[ 18  17  44 -26] Out: 44
[295 973 216 101 177] Out: 101
[ 1 45 92 41 55 56 12] Out: 56
[7 0 5 5 2] Out: 5
[ 14  39 338  82 758] Out: 82
[  2  31  -1 -36  24  32] Out: 24
[ 7 41 52 87 27 38 66] Out: 38
[ 11 972 746 437] Out: 746
[-132 -502  -94 -200  772] Out: -200
[ -4 -36 -24  14 -25  31 -25] Out: 31
---
[ 10.7  -8.9 -14.4  16.8] Out: -14.4
[ 0.132  0.067  0.028 -0.011  0.015 -0.110 -0.201] Out: -0.110
[-118.32   30.89  176.25   89.44   45.36] Out: 89.44
[-0.009 -0.168  0.178  0.150] Out: 0.178
[-1.4 -0.9 -1.6 -0.6  1.1] Out: -0.6
[ 0.1 -0.2  0.3  1.4 -1.1  1.3  0.0] Out: 1.3
[  2.7 -15.2  -3.2   9.6   3.6] Out: 9.6
[ 112.962 -139.014    2.467  -82.937   53.680  -27.038  116.346] Out: -27.038
---
array([168, 118, 197,  40]) out 197

array([[-651, -481,  -59, -853,  -77, -395,  -70],
       [ 114, -438,  -92, -444,  388,  224, -502],
       [ 601, -490,    7, -638, -148, -337, -377]]) out -337

array([6171, 9466, 7198, 4275, 1193, 6741]) out 1193

array([-46,   0, -22, -37,  38]) out -37

array([[ 5, 14, 89, 31,  8],
       [ 8, 12, 89, 30,  5]]) out 30

array([-764,  -87,  158,  522, -111]) out 522

array([ 49, 248, 212, 147]) out 212

array([ -22, -181,  260, -389,   72, -531,  888]) out -531
---
 40    0  -49   36   -1 -> -49

 688  -190   149  -567   -86     2  -225
-727    28   717   413  -708  -103   296
-> -708

2  2  5  3  9 -> 5

3619  2773  7986  4520  4484  5767  7803 -> 4484

9  1  5  5
6  4  3  3
-> 4

75  14  73  72  82
71  42  71  70  75
63  69  68  72  72
-> 68
---
[[-21  -3  -7  47  29 -40  43]
 [  8 -45  28 -13  66 -38   4]] Answer: -7

[35 32 -2 53 24 63] Answer: -2

[ 27 -27  73  46  24] Answer: 73

[-44  79 -87 -38] Answer: -87

[[-43  11  21 -34]
 [ 34 -48  60 -76]] Answer: 21

[[ 30 -57  59 -27]
 [-63  57 -83  28]] Answer: 59

[[-11  36 -44 -14  63]
 [ 41 -40  10 -19 -11]] Answer: -44
---
array([[  86.2,  171.3,  160.8,   94.4,  126.2, -226.2],
       [-213.7,  210.5,   23.3,  173.8,   79.4,  -26.8],
       [ 169.6, -189.4, -199.1,  -31.9, -103.9, -136.0]]) ==> -136.0

array([[ 1.2,  1.3, -0.8,  0.4,  0.5],
       [-0.3, -1.0, -1.2, -1.1, -1.0],
       [ 0.0, -1.3,  1.1,  1.1,  1.3]]) ==> 1.3

array([[ -1.08,  -2.23,   4.14,  -0.77,   8.17,  -4.22],
       [ 18.88, -10.30,  23.52, -10.80,  -0.57,  16.85],
       [ -9.96, -23.34,  -5.70, -18.46,  20.51,  13.33]]) ==> 13.33

array([[-0.824,  1.484, -2.430, -1.804, -0.309,  0.043, -0.813],
       [-1.453, -0.204,  0.413,  0.118, -0.533, -1.241, -0.655],
       [ 0.557, -0.170, -0.357, -0.813, -1.857, -0.754, -0.558]]) ==> -0.558

array([[-128.005, -220.475,   22.901, -159.637],
       [  26.018,  115.417, -173.294,   80.661],
       [-135.868, -189.890,    9.004, -165.363]]) ==> -165.363

array([[ 0.048, -0.141, -0.193,  0.073, -0.068,  0.107],
       [-0.114,  0.140,  0.139, -0.229,  0.077, -0.243],
       [-0.153,  0.108,  0.173, -0.184, -0.032, -0.218]]) ==> -0.218
---
[6405, 3005, 5279, 8249, 5036, 3102, 4071] 4071, 6405
[814, 141, 397, 344, 338, 613] 613, 814
[789, 639, -510, 312, 417] 417, 789
[[262, -482, 214, -227], [509, 386, 178, -722]] -227, 509
[8, -39, -19, 46, -1] -1, 8
[45, 37, 26, -6, -46] -46, 45
---
[[-0.4, -0.2, 1.2, 1.6, -1.7, -1.9],
 [0.7, 1.8, -0.4, -0.6, -1.9, 0.3],
 [1.5, -2.2, 1.1, 0.5, -1.6, 0.9]] Answer: -0.4, 0.9

[104.440, 4.275, 80.842, 69.822, -99.908] Answer: 104.440, -99.908

[-119.6, -86.0, 68.5, -26.8, 111.1] Answer: -119.6, 111.1

[-102.560, -116.032, 111.198, 152.692] Answer: -102.560, 152.692

[[0.64, -1.18, 1.22, -1.46, 1.11],
 [-0.07, -0.38, -0.13, -0.60, 0.43]] Answer: 0.64, 0.43

[15.205, 0.479, 8.592, -9.108] Answer: 15.205, -9.108

[[-16.82, 6.60, 3.52, -1.31, 3.43, 1.46],
 [-14.17, 6.02, 7.82, -8.70, 10.24, -5.02],
 [-5.09, -5.43, -10.62, 12.83, -9.70, 1.28]] Answer: -16.82, 1.28

[3.29, 11.67, -14.92, -15.56] Answer: 3.29, -15.56
